128 stands for zero in the data rows.
Here are some numbered points:
[ 88  77  76  98  75 138  81  75 142  68 127  88] 0
[ 88  79  77  97  76 110  81  75 142  69  95  88] 1
[ 90  78  77  87  75 109  82  73 141  68  95  88] 2
[ 88  78  97 100  82 109  80  87 142  68  94 102] 3
[ 92  92 110  99  97 111  91  95 140 102  95 104] 4
[ 93  94 101 100  96  77  91  96  83 101  90  87] 5
[ 92  92 101  98  97  78  91  94  82 101  88  89] 6
[108 105 100 101  95  78  91  94  83 104  91  91] 7
[108 104 101  98  97  77  90 104  84 106  89  92] 8
[108 105 107 102 113  76  92 116  83 106  90 102] 9
[108 104 107 103 113  78  26 115  82  68  89 101] 10
[ 54  93 102  98  95  73  27 104  52  56  89  91] 11
[ 41  92 101  99  95  73  25 105  53  23  90  90] 12
[ 40  55 101  99  95  73  26 104  52  24  87  91] 13
[ 42  55 102  99  95  71  27 104  46  25  84  89] 14
[ 41  53 105  99  93  70  26 104  46  28  81  91] 15
[ 41  55 104  99  93  72  24 104  48  24  81  91] 16
[ 43  56 102  95  91  72  25  86  46  25  83  91] 17
[41 54 86 94 91 73 26 84 46 24 84 89] 18
[42 54 86 94 92 73 25 84 62 24 89 94] 19
[ 41  54 103  96  89  74  26  98  62  25  90  96] 20
[ 42  55 104 108  90  74  27  98  62  24  91  95] 21
[ 41  53 106 108  91  88  26  99  64  25  91  96] 22
[ 69 101 103 106 104  87  47 100  63  56  91  97] 23
[116 114 117 108 109  87  46 121  64  83  97 107] 24
[115 114 117 108 108  87 105 120  63 103 100 105] 25
[128 118 117 108 129  87 126 123  63 131  99 104] 26
[129 119 116 115 131  89 126 122  62 129 105 111] 27
[128 120 116 116 130  86 126 120  62 128 106 113] 28
[128 119 110 108 131  88 126 121  62 129 104 111] 29
[126 120 110 107 129  86 127 122  65 126 105 113] 30
[128 116 108 106 129  88 126 120  63 125 104 112] 31
[128 118 108 105 129  87 127 122  61 126  99  97] 32
[128 117 115 106 130  85 127 124  62 125 105 113] 33
[128 115 113 125 131  89 127 125  98 128 104 116] 34
[128 117 111 105 131  88 126 124 101 126 105 113] 35
[131 141 115 123 132 115 125 127  98 126 105 117] 36
[131 141 114 130 132 126 126 128 120 126 132 117] 37
[154 143 140 131 137 126 148 129 121 145 132 136] 38
[158 146 139 133 137 125 149 132 122 143 132 136] 39
[142 142 140 132 135 127 148 128 120 144 131 136] 40
[142 144 139 133 137 125 148 132 119 145 132 136] 41
[131 128 140 133 138 126 148 132 121 144 133 136] 42
[142 147 139 131 138 126 168 132 120 146 132 136] 43
[161 149 140 132 142 128 169 148 120 156 134 136] 44
[162 148 142 140 156 128 167 153 120 156 133 134] 45
[157 146 141 140 137 125 168 149 121 155 131 135] 46
[156 147 136 131 140 115 168 137 120 155 123 127] 47
[142 145 137 133 136 115 167 138 119 151 123 127] 48
[142 144 130 124 136 104 166 127 121 153 115 122] 49
[138 128 120 121 133  97 128 127  79 144 109 114] 50
[138 128 119 120 133  91 127 127  69 145 100 110] 51
[137 128 119 120 133  83 128 127  71 146  98 111] 52
[139 143 128 120 135  85 128 128  72 144  98 111] 53
[131 124 120 121 134  83 128 128  70 137  96 112] 54
[126 124 118 121 134  84 128 129  71 132  98 110] 55
[125 125 131 122 133  98 129 127 112 132 101 113] 56
[126 123 129 123 134 130 128 127 111 132 116 112] 57
[125 120 118 121 113 130 128 126 112 133  98 111] 58
[125 120 132 123 113 135 129 128 111 132 148 111] 59
[128 120 131 125 113 137 127 128 156 134 153 161] 60
[127 119 131 122 137 137 128 148 157 131 155 161] 61
[126 120 133 173 160 146 129 150 155 132 154 168] 62
[133 167 137 173 156 147 154 150 154 139 155 167] 63
[133 169 152 173 161 148 156 150 155 139 154 166] 64
[133 168 182 177 160 148 156 155 154 140 155 167] 65
[133 129 181 178 159 146 155 156 155 140 154 168] 66
[143 170 183 178 165 148 157 160 156 146 155 167] 67
[184 174 182 179 171 149 171 170 155 158 155 167] 68
[183 174 181 177 172 148 169 171 155 158 154 165] 69
[144 168 174 178 164 146 171 162 154 158 155 167] 70
[173 169 172 177 166 148 179 161 154 157 156 165] 71
[173 160 151 164 160 147 179 155 155 159 154 166] 72
[172 162 151 157 160 136 182 156 122 158 150 152] 73
[143 157 151 158 150 134 164 156 122 158 153 152] 74
[143 160 151 158 150 136 163 157 111 157 139 154] 75
[144 153 151 157 148 134 163 142 111 159 140 153] 76
[144 152 159 158 149 136 164 142 110 158 139 151] 77
[143 151 145 152 149 122 163 141 109 156 138 146] 78
[166 157 145 150 150 124 162 142 109 157 137 147] 79
[145 152 134 150 148 123 163 140 109 157 138 146] 80
[145 152 134 149 149 122 162 138 109 157 134 146] 81
[145 148 122 123 141 117 162 140  96 157 132 139] 82
[164 152 133 150 149 123 163 140 117 159 135 145] 83
[148 148 133 150 141 122 163 141 117 157 135 146] 84
[149 134 134 151 138 120 164 132 117 159 136 145] 85
[148 132 121 126 130 123 162 128 117 158 135 138] 86
[148 141 133 147 137 121 182 132 118 162 135 138] 87
[149 141 133 149 138 118 181 132 118 162 132 140] 88
[148 141 157 151 139 117 180 141 116 163 133 140] 89
[148 141 151 148 138 118 182 140 120 162 132 139] 90
[148 140 156 151 137 123 183 140 117 162 135 146] 91
[148 141 161 158 138 125 182 172 118 161 142 148] 92
[156 146 160 157 150 124 185 169 118 162 140 148] 93
[156 149 161 158 150 133 186 172 117 163 141 154] 94
[154 160 167 166 179 133 184 175 118 161 142 155] 95
[156 159 170 166 180 132 184 176 120 164 143 156] 96
[175 191 175 167 185 146 185 179 158 168 151 158] 97
[197 192 176 167 185 147 192 180 157 189 150 158] 98
[202 191 175 167 183 146 212 179 159 212 149 160] 99
[201 191 177 169 189 147 212 185 158 212 160 165] 100
[199 186 175 171 180 148 212 180 158 201 163 162] 101
[188 185 178 170 179 147 189 170 158 190 159 164] 102
[176 174 175 171 173 147 175 167 159 164 160 162] 103
[151 162 177 171 163 146 173 165 157 154 161 164] 104
[150 161 179 170 161 148 174 164 158 153 159 163] 105
[151 173 179 170 166 146 172 166 157 153 161 162] 106
[150 172 166 168 167 147 173 165 157 153 162 157] 107
[151 170 149 157 162 148 173 158 158 153 161 158] 108
[140 136 146 140 160 142 114 155 158 150 144 148] 109
[138 135 140 137 128 128 113 151 118 151 133 129] 110
[136 124 136 129 123 127 113 117 116 132 132 128] 111
[119 123 133 126 116 127 113 114 117 120 133 116] 112
[119 123 135 125 114 116 114 116 101 119 109 118] 113
[119 123 131 131 114 127 114 113 127 122 133 123] 114
[118 123 139 135 115 133 112 115 129 122 146 146] 115
[118 116 138 135 112 132 114 117 128 121 145 146] 116
[106 104 140 133 104 132 110 114 128  91 144 145] 117
[107 101 132 129  95 132 111  94 129  90 134 125] 118
[107 101 114 122  93 134 110  96 128  91 133 122] 119
[109 101 101 104  94 132 110  96 128  92 108 113] 120
[107 102  99  91  93 131 111  96 128  90 109  93] 121
[105 102  97  92  94 131 102  97 130  88 108  92] 122
[106 101  95  91  95 132 102  95 129  89 108  92] 123
[106 101 102 103 104 133 103 102 130  88 110 122] 124
[115 115 116 117 110 132 104 115 128  88 111 123] 125
[117 116 101 105 111 133 102 116 129  88 110 104] 126
[115 115 100 103 110  93 103 114 106  87  92  98] 127
[115 102  98  90 106  75 103 102  67  88  82  93] 128
[115 103 100 103 111  74 104 114  67  88  82  92] 129
[115 103 100 102 109  75 103 114  66 130  83  93] 130
[119 122 102 102 124  73 104 115  66 128  82  91] 131
[118 122 100  92 123  74 104 114  66 129  82  91] 132
[119 120 100  92 113  74 103 113  67 129  83  91] 133
[118 121 102 102 114  87 104 112  67 130  91  96] 134
[136 125 113 107 123  94 153 117 136 131 105 105] 135
[138 132 117 117 126 136 152 119 136 133 111 120] 136
[138 133 117 118 124 163 150 120 137 130 152 120] 137
[139 133 118 114 125 162 153 120 137 131 154 120] 138
[140 134 122 130 128 163 151 130 137 131 153 140] 139
[135 123 122 129 124 162 153 121 138 132 153 140] 140
[137 134 122 131 129 163 155 131 137 149 153 140] 141
[140 132 128 130 128 162 154 138 136 150 155 140] 142
[139 133 127 132 129 161 168 139 135 149 154 140] 143
[137 134 128 130 144 162 168 140 136 149 154 141] 144
[135 123 127 129 141 163 142 140 138 144 153 140] 145
[135 154 131 130 147 160 141 141 137 143 154 141] 146
[135 139 128 120 143 163 139 140 136 143 154 141] 147
[135 131 123 117 127 136 141 134 139 144 128 107] 148
[130 121 122 114 121 111 141 118 139 122  96 105] 149
[131 120 122 113 119  78 140 118  85 121  94 106] 150
[129 118 116 114 119  78 140 111  84 121  94 106] 151
[115 115 101 107 110  75 141 110  52 121  91 100] 152
[115 117 116 113 120  78 140 110  53 122  93 103] 153
[107 103  99 106 106  76 127 110  52 119  92 101] 154
[107 102  99 106 107  79 127 110  75 117  95 101] 155
[107  98 100 106  92  77 126 110  75 118  95 101] 156
[108  97  92  90  91  78 126  95  74 120  94 100] 157
[110 101 100 108 104  80 127 110  75 122  94 100] 158
[111 103  93  91 102  77 126  96  75 122  87  96] 159
[113 102  93 107 103 101 127  95 107 122  96 101] 160
[112 103 107 108 102 102 126  97 108 122  95 103] 161
[116 113 108 108 105 102 125 109 107 125  94  99] 162
[117 111 107 107 104 102 126 107 108 126 110 101] 163
[117 113 118 113 105 101 126 106 110 126 110 124] 164
[126 114 122 128 116 102 128 126 107 125 112 123] 165
[125 115 117 128 116 101 125 114 108 126 111 123] 166
[130 123 116 129 116 100 148 114 110 140 110 123] 167
[128 121 118 129 116 119 147 112 108 141 110 125] 168
[136 125 117 127 122 120 164 121 109 143 110 123] 169
[141 126 118 127 122 120 163 121 108 148 112 123] 170
[135 128 108 128 116 119 116 113 109 139 110 123] 171
[142 127 115 126 122 119 117 121 108 148 109 122] 172
[141 128 118 128 119 106 117 122  92 149 110 124] 173
[140 127 117 129 121 108 115 121  95 149 111 123] 174
[139 131 126 127 131 105 117 134  93 150 110 123] 175
[141 132 126 127 131 106 116 135  94 148 114 123] 176
[139 132 120 116 130 106 117 134  91 149 112 116] 177
[141 133 121 116 131 106 116 133  92 148 122 127] 178
[141 141 121 116 135 106 117 133  93 149 123 127] 179
[155 142 119 117 133 105 117 133  94 156 122 127] 180
[156 142 120 116 136 107 117 134  80 155 118 127] 181
[141 141 121 117 133 107 116 132  81 150 118 127] 182
[155 144 127 139 141 108 116 134 101 150 123 132] 183
[161 152 138 140 146 107 173 138 100 169 122 132] 184
[157 145 139 137 142 107 172 138 100 170 122 132] 185
[157 144 126 128 137 105 147 134 100 149 117 129] 186
[136 142 126 130 133 105 132 124 100 124 116 128] 187
[135 142 137 138 133 105 132 126  99 124 119 128] 188
[124 123 120 129 132 105 132 124 101 123 118 125] 189
[109 109 107 128 111 104 131 123  99 110 119 127] 190
[109 109 108 104 112 100 130 123 100 111 113 117] 191
[111 110 108 105 111 102 131 121 101 108 112 117] 192
[109 110 114 130 111 121 132 122 101 109 119 126] 193
[110 110 114 128 110 121 132 122 101 110 110 118] 194
[ 95  95 114 128 100 121 115 123 101 109 112 118] 195
[101  94 107 104  90 108  70  98 128 101 106 111] 196
[108 100 114 104 106 106  69 123 129 103 107 111] 197
[107 100 114 105 107  90  68 124  82 100  98  94] 198
[108 100 111 105 106  89  69 126  80 103  99  93] 199
[108 100 111 104 105  87  66 124  82 102  98  94] 200
[108  99 114 106 107  88  69 126  82 101  98 103] 201
[ 89  95 113 105 105  87  68 127  82  91  98 104] 202
[ 89  79 114 106  83  86  68  98  80  93  97 102] 203
[ 87  79 113 106  83  81  69  97  59  91  97 103] 204
[ 91  94 113 108 107  80  68 110  61  92  97 102] 205
Which two points above are nearest to each new point by angle? Their numbers follow each, nearest first.
[147 137 124 119 136  99 183 129  80 160 112 115] ~ 170 169
[106  96  86  77  89  66 113  91  41 119  73  66] ~ 159 158
[153 146 156 157 173 255 153 170 255 156 165 153] ~ 145 147
[105 123 127 120 119 109 119 113  86 107 119 126] ~ 25 205
[141 128 132 142 128 146 113 141 119 149 151 135] ~ 110 145
[123 112 157 156 121 203 140 120 205 136 165 167] ~ 60 140
[ 11   0 102 100  77 119   4  88  91   0  90  98] ~ 22 20
[115 101 115 115 100 101 128 123  94 122 111 112] ~ 156 158
[107 109  93  91  98 104  92  91  88 117  97  83] ~ 7 8
[ 93  92 109 105 104  79  68 109  62  90  89  94] ~ 205 198
[151 152 129 119 149 100 143 139 112 140 114 124] ~ 186 49
[143 127 123 124 118 105 157 115 120 148 116 110] ~ 170 167
[151 139 126 135 129 118 167 132 127 145 121 128] ~ 47 48
[122 108 106 122  99 202 141 112 207 120 131 137] ~ 140 137
[115 128 113 116 125  92 119 119  94 123 105 112] ~ 131 132
[139 141 132 130 131 102 165 133 121 145 114 122] ~ 49 48
[139 137 145 136 151 219 101 152 248 147 166 161] ~ 109 61
[156 143 117 132 135 123 163 126 112 168 134 122] ~ 86 184
[151 138 114 105 129 117 169 121 127 158 111  98] ~ 49 136
[107 102 115 115  92  99 127  92  94 110 109 111] ~ 164 161
[109 116 113 106 121  81 115 113  61 106  96 104] ~ 25 154
[107 128 124 118 121 102 119 114  87 117 113 108] ~ 25 154
[112 104  90  84 110  84 114 100  83  92  71  75] ~ 128 127
[150 139 145 142 146 255 150 143 255 161 137 136] ~ 145 147
[140 162 178 174 165 219  98 162 245 147 199 193] ~ 109 62
[117 117 132 159 106 249  65 115 247  45 202 166] ~ 60 115
[116 186 190 184 183 248  64 182 246  46 203 214] ~ 62 109
[190 182 184 180 174 222 100 196 245 191 199 194] ~ 109 67
[ 89 143 130 145 141 123  71 136 121 100 142 137] ~ 12 11
[150 137 117 116 129 109 155 122  94 161 110 108] ~ 170 186
[121 121 110 109 115  95 156 111  81 135 111  99] ~ 152 153
[ 86 144 157 167 140 152  72 135 142  99 165 156] ~ 115 116
[133 137 135 136 128 118 167 133 125 146 122 128] ~ 48 90
[105 108  74  92  99 104  93  91  84 117  97  97] ~ 7 8
[ 77  68 127 119  86  96 105 106 110  84 108 110] ~ 195 203
[ 48  75  74  78  72 107   0  74 129  32 105 103] ~ 196 3
[142 150 126 122 148 101 143 141 111 140 116 123] ~ 186 49
[140 140 122 124 134 101 148 126  96 139 117 122] ~ 186 53
[147 137 122 120 135  98 181 129  79 159 101 110] ~ 170 169
[157 159 150 142 164 121 160 161 105 146 120 135] ~ 45 95
[127 121 129 124 122 114 157 121 124 138 124 125] ~ 169 170
[154 141 117 132 133 122 138 126 112 140 136 122] ~ 186 82
[151 140 116 112 130 117 169 120 127 159 109 107] ~ 49 170
[161 159 155 150 163 183 179 156 184 165 162 139] ~ 108 72
[150 135 122 120 133 105 182 129  87 159 111 114] ~ 170 169
[  0 107 106 104 107  98   0 102  79   3 112 115] ~ 12 22
[143 137 118 118 128 116 168 119 126 145 115 124] ~ 49 170
[124 121 104 101 120  77 134 112  83 112  87  99] ~ 151 150
[123 110 132 127 106 120 145 118 112 132 124 135] ~ 168 164
[124 119 128 127 126 107 155 118 101 135 121 116] ~ 167 153
[123 117 128 128 128 113 156 120 100 136 121 116] ~ 169 168
[163 154 137 129 149 113 139 139 119 169 121 132] ~ 184 38
[ 92 131 119 111 124  81 115 124  75 104  97 104] ~ 25 129
[ 99  95  84  83  91  97 124  88  81 111  95 106] ~ 157 160
[139 127  97  97 117  82 171 111  83 149  95 102] ~ 167 151
[141 128 124 123 119 134 114 122 121 147 121 132] ~ 172 171
[106 131 151 146 149 255 131 160 255 119 162 155] ~ 145 61
[ 92 131 120 110 123  80 113 124  75 104  95 106] ~ 25 9
[168 157 140 134 146 103 163 141 122 142 114 126] ~ 47 184
[116 115 189 186 106 247  63 145 247  46 203 214] ~ 60 115
[124 114 138 131 146 138 156 151 175 134 110 120] ~ 148 66
[111  99 103 103  96  89 108 106 108  91  93 103] ~ 127 5
[153 156 248 255 178 255 151 191 255 160 255 255] ~ 66 65
[116 108 105  98 119 150 134 120 247 117 141 145] ~ 60 61
[131 147 162 185 147 224 129 140 242 109 205 203] ~ 62 61
[121 110 127 121 106 126 144 118 109 132 125 116] ~ 168 163
[150 150 132 122 151  99 157 147 125 140 109 120] ~ 49 47
[145 135 116 113 127 112 166 126 102 159 110 110] ~ 170 169
[ 47  75  99 111  72 107   0  73 129  33 106 117] ~ 196 22
[158 154 132 128 143 106 164 147  82 150 116 126] ~ 186 184
[112 111 100 106 100  69 143 106 116 122  85  97] ~ 162 163
[133 134 140 137 137 109 117 137  89 123 127 126] ~ 188 187
[ 77  67 113 118  86  97 108 113 170  85 107 110] ~ 3 4
[112 129 104 105 127  93 138 119 127 123  85  94] ~ 149 135
[163 154 133 123 151  98 162 146 121 161 108 121] ~ 47 49
[141 127 125 120 118  98 156 115 123 140  98 110] ~ 135 167
[144 140 154 147 129 150 136 125 247 131 140 145] ~ 60 109
[130 124 122 118 138 113 138 133 120 122 117 119] ~ 35 150
[ 11   3 101 101  97 117   4 101  92   0  90 100] ~ 22 20
[103 192 206 208 204 255  70 195 255 102 255 255] ~ 62 109
[136 126 106 108 120 113 134 112 126 150 107 110] ~ 135 162
[76 91 86 77 83 66 50 80 40 32 74 66] ~ 23 18
[142 136 125 121 132 108 159 131 109 152 113 118] ~ 49 170
[162 160 134 129 157 116 186 145 149 168 119 125] ~ 47 48
[148 142 124 120 139 108 134 137 109 152 104 110] ~ 186 53
[ 93 130 118 110 122  79 115 124  62 103  95 103] ~ 25 129
[154 140 109 106 133 101 150 125  98 155 109 114] ~ 186 50
[141 139 145 137 151 162 100 149 192 147 165 162] ~ 109 61
[143 135 155 204 142 225 159 139 242 141 236 193] ~ 62 145
[102  94 120 122 104 109 133 111  85 116 118 124] ~ 193 190
[188 202 185 181 196 218  99 196 247 191 198 196] ~ 109 67
[154 150 126 127 142 113 139 139 122 121 121 130] ~ 186 39
[138 129 124 120 120 109 160 116 111 151 114 116] ~ 170 169
[ 79  67 112 117  85  97 106 107 171  85 106 108] ~ 3 4
[122 118 126 123 126 105 155 120 102 135 103 116] ~ 167 151
[129 129 116 109 125 100 125 123 241 135  93  98] ~ 149 135
[105 112 123 123 105 113 112 113  95 117 118 116] ~ 204 203
[145 135 115 123 136 141 146 127 117 157 125 111] ~ 148 86
[117 129 108 143 128 149 134 121 247 116 139 146] ~ 60 61
[ 93 131 120 109 122  80 113 130  63 102  97 103] ~ 25 129
[ 97  92  80  75  85  74 113  82  69 101  58  69] ~ 162 159
[116 104 116 117  99 101 143 123  94 127 110 110] ~ 156 158
[197 200 185 182 197 217 101 196 247 191 199 195] ~ 109 103
[151 150 127 125 150  98 183 145 149 166 110 119] ~ 49 47
[143 131 124 121 125 108 160 122 109 151 113 118] ~ 170 169
[124 122 102  95 112 109 132 110  88 111  93 100] ~ 159 128
[139 128  99  95 119  84 170 113  82 149  95 102] ~ 167 151
[132 135 146 139 137 110 133 154  87 122 129 131] ~ 188 187
[140 146 132 127 145 103 163 138 123 146 114 123] ~ 49 48
[114 106 103 104  99 111 113  89 111 128  90  97] ~ 161 160
[126 121 103  94 112 113 132 111 125 114  94 100] ~ 162 160
[126 140 117 125 132 122 139 124 111 139 134 121] ~ 82 37
[107 110 132 123 105  99 128 110  85 115  98 111] ~ 113 156
[147 137 127 121 135  99 182 130  80 160 109 114] ~ 170 49
[122 117 132 126 127 127 144 139 111 133 138 136] ~ 42 92
[103 108 120 116 124 117   6 120  91  73 133 130] ~ 10 24
[113 109  74  92  97 106  91  89  84 120  97  97] ~ 7 8
[124 118 137 142 129 119 144 122 110 133 123 133] ~ 168 42
[170 160 141 147 154 133 175 148 155 161 120 132] ~ 99 98
[176 163 141 175 153 147 160 146 178 170 157 166] ~ 72 103
[118 163 188 184 176 248  64 173 246  45 201 214] ~ 62 61
[141 150 127 120 148 125 144 140 110 140 119 124] ~ 82 186
[105 157 205 209 170 255 131 170 255 119 255 255] ~ 62 66
[155 142 109 106 135 117 148 124 113 139 120 122] ~ 186 49
[142 135 113 106 123  79  69 124  80 102  95 105] ~ 24 10
[174 165 143 140 160 121 164 152 124 181 116 131] ~ 45 47
[169 157 138 134 146 104 164 140 123 152 114 125] ~ 47 184
[150 139 147 139 147 119 151 143 255 161 124 130] ~ 109 108
[120 109 127 122 106 126 146 118 112 130 138 138] ~ 193 168
[ 92 132 117 108 123  81 115 129  62 102  95 103] ~ 25 129
[169 155 137 130 145 103 164 142 123 143 114 126] ~ 47 184
[106  91 111 111  84  86  70 105  68 120  91 100] ~ 204 203
[142 129 123 121 124 108 160 124 111 152 113 117] ~ 170 169
[110 110 114 110 106 106 134  97  87 114 111 112] ~ 157 159
[139 132 126 121 122 116 132 137 125 152 119 118] ~ 180 177
[100 103 102  95  97 150 134 110 247 110 132  87] ~ 0 122
[146 136 123 119 124  99 182 127  78 159 111 112] ~ 170 169
[132 135 145 139 146 110 118 137  89 117 128 127] ~ 188 187
[130 126 114 111 125  94 153 122 108 144  98 108] ~ 167 150
[150 139 121 117 130 116 168 120 127 157 113 123] ~ 49 170
[137 147 162 185 147 225 130 141 239 143 205 203] ~ 62 63
[116 115 131 122 108 248  65 116 245  47 200 147] ~ 60 61
[123 124 110 108 118  96 156 110  84 135 111  97] ~ 152 153
[ 97  87  71  69  80  73 113  76  68 101  58  65] ~ 162 161
[111 109  98 108 100  70 141 103 116 122  84  97] ~ 162 161
[153 139 137 136 129 116 168 132 128 147 121 126] ~ 47 48
[126 112 132 132 105 117 113 114  97 115 128 131] ~ 204 113
[189 182 185 181 191 220  99 196 247 191 199 195] ~ 109 67
[143 139 153 145 126 150 135 125 247 131 140 144] ~ 60 61
[105 124 128 120 119 115 117 110 238 107 126 133] ~ 60 61
[88 90 66 76 81 69 70 73 43 89 77 67] ~ 7 6
[ 97  88 101  92  90 150 119  88 247 111 132  83] ~ 0 1
[142 129 126 122 119  92 147 112  92 148 110 113] ~ 167 52
[137 143 118 123 138 109 155 129  91 137 110 111] ~ 53 50
[137 135 126 119 131 110 134 131 111 138 104 109] ~ 53 56
[139 139 134 134 133 101 149 132 100 140 119 123] ~ 186 185
[186 173 158 147 165 209 179 154 194 184 201 138] ~ 146 142
[152 138 152 145 135 148 153 164 247 157 141 146] ~ 109 108
[102  94 114 110  98 107 136  96  86 115 111 113] ~ 157 156
[157 149 153 160 155 147 114 152 151 168 150 161] ~ 109 69
[123 116 137 131 147 141 156 150 175 136 113 120] ~ 148 105
[143 129 129 123 123 100 157 130 122 156 115 110] ~ 49 170
[124 117 136 128 128 127 156 139 120 135 131 135] ~ 42 92
[138 130 149 152 146 224 122 140 239 106 191 174] ~ 61 60
[104 112 105 107 106 100 114 110  88  93 101 103] ~ 128 129
[158 155 133 129 145 102 163 137 123 154 116 123] ~ 47 49
[129 124 121 113 139  86 122 134  75 123  93 102] ~ 55 26
[111 107 111 108 100 111 113 114 110 127  93 104] ~ 162 161
[173 164 153 148 154 118 176 151 112 164 131 143] ~ 79 41
[124 132 125 120 125  94 155 119  85 135 107 111] ~ 153 150
[105  94 128 119 114 111 119 110  87 107 120 126] ~ 204 193
[140 138 139 130 137 144   0 140 127  32 123 138] ~ 10 125
[107 129 124 119 118 103 119 113  87 117 111 107] ~ 25 154
[ 11   2 102 101  58 116   4  88  90   0  89  99] ~ 22 20
[104 119 142 138 147 111 118 139  84 106 125 130] ~ 189 205
[133 135 140 142 146 112 118 138  85 116 124 129] ~ 188 187
[134 121 163 160 125 162 154 136 136 145 165 173] ~ 66 105
[105 132 152 147 149 144 130 161 255 119 141 150] ~ 61 109
[160 185 167 165 180 255 153 170 255 167 255 180] ~ 146 147
[133 137 148 142 146 112 115 138  86 118 129 136] ~ 188 187
[128 128 120 113 125 219 125 125 241 136 118 106] ~ 137 138
[123 132 126 122 125  93 155 119  82 131 106 111] ~ 153 150
[ 90 151 176 190 181 237  71 176 242 101 183 184] ~ 62 109
[179 176 156 176 168 197 183 172 217 189 199 170] ~ 108 72
[179 177 185 182 173 218  98 198 246 191 199 193] ~ 109 67
[ 48  77  73  78  73 107   0  74 129  33 103 101] ~ 196 3
[125 132 132 132 129 141 154 144 175 134 127 124] ~ 108 148
[131 146 149 143 141 171 131 140 162 124 160 140] ~ 146 64
[135 131 127 121 121  91 149 112  92 146 109 111] ~ 167 52
[168 156 140 130 147 104 164 135 122 144 114 125] ~ 47 184
[139 137 139 139 144 150 169 142 136 148 159 142] ~ 144 143
[137 136 123 121 133 106 136 130 112 138 114 115] ~ 53 52
[134 121 122 153 125 162 152 118 137 145 165 173] ~ 140 141
[130 150 127 129 142 112 140 140 120 122 122 131] ~ 187 188
[153 140 118 113 134  98 150 127  99 155 108 114] ~ 186 49
[ 97  93 111 106  88  92  86  83  73 103  98 103] ~ 204 203
[123 117 132 127 127 120 147 121 109 133 122 136] ~ 168 169
[150 138 116 117 128 112 154 123  94 160 118 109] ~ 170 186
[132 129 105 118 120  91 148 112  92 149 109 112] ~ 167 151
[139 142 125 118 140 109 135 137 110 141 104 108] ~ 53 52
[168 157 139 131 145 104 165 139 123 143 116 126] ~ 47 48
[ 46  77  88 111  74 107   0  74 129  34 105 118] ~ 196 3
[105 160 204 209 170 255 132 215 255 120 255 255] ~ 62 66
[139 139 144 138 150 147  99 150 135 147 149 141] ~ 109 110
[ 87 149 199 196 182 255  71 194 255  99 254 197] ~ 62 109
[109 111 115 121 102 102 128 111  86 115 111 112] ~ 156 154
[143 133 127 118 124 111 143 117  88 158 119 124] ~ 50 181
[140 150 129 126 148 102 150 140  97 139 117 123] ~ 186 184
[122 112 133 147 121 204 140 120 207 136 166 144] ~ 140 145
[140 146 130 125 140 100 148 138  98 140 116 124] ~ 186 53
[105  92 100 104  83  73  70  74  67  90  87  98] ~ 7 6
[145 136 128 127 145 106 145 143 111 127 117 126] ~ 186 187
[143 134 134 122 139  98 156 142 124 139 110 112] ~ 49 48
[131 118 111 126 110 100   0 112  77 134 114 128] ~ 24 10
[146 134 137 137 146 107 143 143 111 129 118 129] ~ 186 184
[144 136 115 115 127 114 165 127 100 158 110 109] ~ 170 169
[131 147 150 185 148 225 129 141 239 109 206 202] ~ 62 61
[202 187 188 184 181 249  69 184 245 131 201 214] ~ 109 67
[150 150 130 126 147  99 143 144 110 141 115 123] ~ 186 184
[135 144 133 124 144 104 160 134  82 143 114 126] ~ 186 82
[131 136 148 139 139 108 118 137  88 124 125 132] ~ 188 187
[82 88 77 74 82 65 48 94 48 94 67 77] ~ 8 6
[138 132 123 123 131 113 134 123 126 150 119 119] ~ 49 186
[145 135 114 123 137 107 147 128 114 158  99 112] ~ 49 186
[ 87 144 155 145 141 148  70 134 141  99 141 153] ~ 115 116
[132 137 142 142 132 122 145 151 111 136 125 134] ~ 92 93
[106  93  87  77  86  67 113  90 117 117  84  68] ~ 163 162
[ 96  85  79  74  83  95 112  82  80 101  92  72] ~ 163 160
[144 133 119 109 126  80 126 125  75 106  97 106] ~ 150 32
[125 114 139 130 148 140 155 137 174 135 114 120] ~ 148 66
[144 138 105 105 128  93 137 121 128 126  84  93] ~ 135 149
[139 161 146 175 159 220  99 156 246 147 201 193] ~ 109 62
[156 142 118 124 134 121 138 126 113 140 135 122] ~ 186 180
[167 162 132 134 156  99 162 151 123 177 114 123] ~ 47 184
[140 151 129 125 148 101 144 140  98 140 117 123] ~ 186 53
[106  95  87  76  87  66 114  91  40 121  72  67] ~ 159 158
[176 174 183 174 171 219  99 164 245 153 199 194] ~ 109 67
[153 150 129 127 142 113 138 140 120 123 122 130] ~ 186 39
[107 103  93 109  96  96 134  98  81 115  96 105] ~ 157 156
[167 158 138 129 147 102 164 138 123 143 115 126] ~ 47 184
[ 87 192 206 209 202 255  69 195 255 100 255 255] ~ 62 109
[197 185 157 156 179 130 160 168 107 188 143 155] ~ 79 83
[114 106 103 103 101  76 115 106 111 126  90  98] ~ 162 163
[111 108  97 107 100 119 140 108 116 122  93 101] ~ 160 161
[124 118 131 127 126 126 156 141 111 136 122 116] ~ 169 170
[121 116 109 105 108 100   0 102  76   6 113 116] ~ 10 24
[126 113 134 132 106 121 113 114 112 117 134 142] ~ 116 117
[163 161 140 145 157 145 118 146 149 166 149 147] ~ 109 102
[145 133 118 115 125 113 149 117 102 143 109 110] ~ 170 169
[ 49  75  73  78  71  88   0  73  80  33  97 104] ~ 19 18
[117 115 186 180 107 249  65 115 247  45 202 170] ~ 115 60
[141 139 124 125 134  99 149 131  97 140 117 124] ~ 186 53
[164 160 132 131 155 114 188 147 151 167 117 125] ~ 47 48
[133 136 147 140 146 112 117 139  88 124 128 142] ~ 188 183
[134 121 125 153 120 162 153 117 136 146 159 149] ~ 140 141
[190 189 184 180 190 219  98 186 247 191 199 194] ~ 109 67
[104  93  77  75  87  65 115  91  48  96  64  77] ~ 159 128
[123 116 109 108 107  82  64 116  91  46  99 106] ~ 10 24
